0: [136 144 142  90 119 113 103 104 119 113 142 139 161 147 170  95  94 143
 135 120 142]
1: [110 105 114 165 120 123 157 146 117 128 103 134 118 108  87 143 155 138
 136  98 104]
2: [120 116 115 240 147 152 203 204 164 180  94 101  87  86  65 192 180 106
 121 153  99]
3: [105 111 108 110 121 120 111 113 116 118 159 122 132 141 134 109 110 134
 119 128 139]
4: [129 116 136 250 126 121 176 171 156 144  78 158  86 109  73 161 192 111
 121  82  72]
5: [110 110 110 168 124 124 168 150 118 133 108 131 119 108  84 149 162 131
 130 100  98]
6: [143 151 146  89 117 113 103 106 128 112 135 138 163 145 174  95  96 144
 135 121 149]
7: [121 117 116 240 145 146 201 206 162 180  93 103  91  83  70 196 180 103
 125 151  99]
8: [130 122 139 247 128 118 173 176 158 146  81 157  86 112  74 161 195 112
 121  84  67]
9: [113 109 112 161 154 179 146 160 130 161 124 102  97 110  97 165 146 105
 117 167 138]
10: [104 101 108 109 126 131 112 109 120 117 166 106 120 145 116 118 116 122
 114 137 137]
11: [145 150 146  90 119 113 101 107 130 110 135 142 156 144 178  90  94 147
 135 121 145]
12: [138 143 144  95 118 111 101 104 125 113 142 139 160 148 169  95  93 143
 133 121 148]
13: [138 144 141  90 116 106  98 108 126 114 137 142 158 148 176  99  94 138
 138 119 150]
14: [104 100 107 100 128 137 112 109 113 115 172 104 111 141 114 122 121 114
 107 148 137]
15: [179 184 170  86 130 118 101 113 138 109 123 149 150 149 193 101  97 131
 137 127 143]
16: [124 118 114 182 144 147 189 173 140 163  98 125  85  92  70 184 181 122
 120 136  83]
17: [123 120 127  98 120 114 106 106 120 117 148 131 152 148 157  99  99 135
 133 123 145]
18: [108 103 111 112 121 110 114 111 111 120 130 138 131 130 114 123 134 136
 135 102 120]
19: [105 106 113 158 155 181 145 154 130 159 125 100 101 112 101 170 148 100
 116 167 139]
20: [177 180 164  89 127 117  96 110 137 111 122 154 158 148 185 104  96 136
 140 118 146]

[123 121 107 165 160 175 187 187 153 184  85  99  87  78  69 196 180 123
 119 163  90] 16
[119 117 108 171 159 165 159 187 158 180  92  96  97  77  72 192 175 124
 120 157  94] 16
[113 106 121 179 116 110 139 134 123 120 105 141 123 122  98 127 153 143
 141  87 105] 1
[121 123 125 102 117 112 106 104 116 120 151 130 148 145 149 106 104 135
 127 131 146] 17
[105 107 108 150 122 112 150 137 117 117 115 141 124 110  94 130 150 139
 137  91 111] 1
[127 129 135  95 115 112 110 106 120 117 148 134 151 145 159  94 101 135
 133 121 144] 17
[105 108 110 148 122 119 146 132 113 122 116 134 130 114  91 134 151 142
 139  89 107] 1
[105  96 110 102 128 139 111 106 112 120 170 105 111 140 110 120 120 116
 111 149 139] 14
[121 122 114 154 165 172 183 186 154 188  91 100  84  80  75 196 179 123
 118 169  92] 16
[107 106 111 112 120 114 117 115 112 120 131 133 129 130 112 121 132 143
 130 101 126] 18
[120 126 127  99 116 114 106 103 123 113 151 132 147 144 156 101 101 136
 129 125 146] 17
[120 120 125  94 114 113 105 103 117 116 148 135 147 148 147 101 100 135
 130 124 141] 17
[125 116 112 161 164 174 185 185 157 183  91  99  84  74  71 194 179 120
 121 166  88] 16
[125 129 134  95 119 112 105 107 118 118 146 137 153 142 157  96  99 141
 132 122 144] 17
[106 103 116 167 122 118 133 133 124 118 112 141 127 121  99 126 147 143
 141  82 111] 1
[123 123 126  95 117 113 108 105 116 116 149 132 149 148 156  99 101 133
 133 123 144] 17
[121 119 134  96 117 108 107 106 121 115 151 132 149 147 155 101 103 138
 125 125 140] 17
[109 108 109 149 118 114 146 134 113 121 114 139 125 112  93 133 151 145
 134  90 112] 1
[122 124 130  89 117 112 106 102 119 114 149 135 147 148 153  94  99 135
 132 123 141] 17
[108 106 111 134 118 113 137 125 111 115 125 140 134 119 101 128 148 148
 135  95 116] 18
[106 103 110 118 125 129 117 114 116 117 155 107 119 130 112 125 122 124
 116 134 136] 10
[127 126 128  96 116 114 107 103 120 115 149 135 145 146 158  96 101 136
 130 126 143] 17
[127 123 111 174 157 160 187 181 147 171  92 106  84  83  68 198 184 118
 116 150  85] 16
[122 125 131  96 119 112 110 104 124 114 150 131 150 144 157  96  98 136
 129 126 144] 17
[127 124 116 172 158 165 192 185 151 181  91 104  82  79  66 195 177 118
 118 157  83] 16
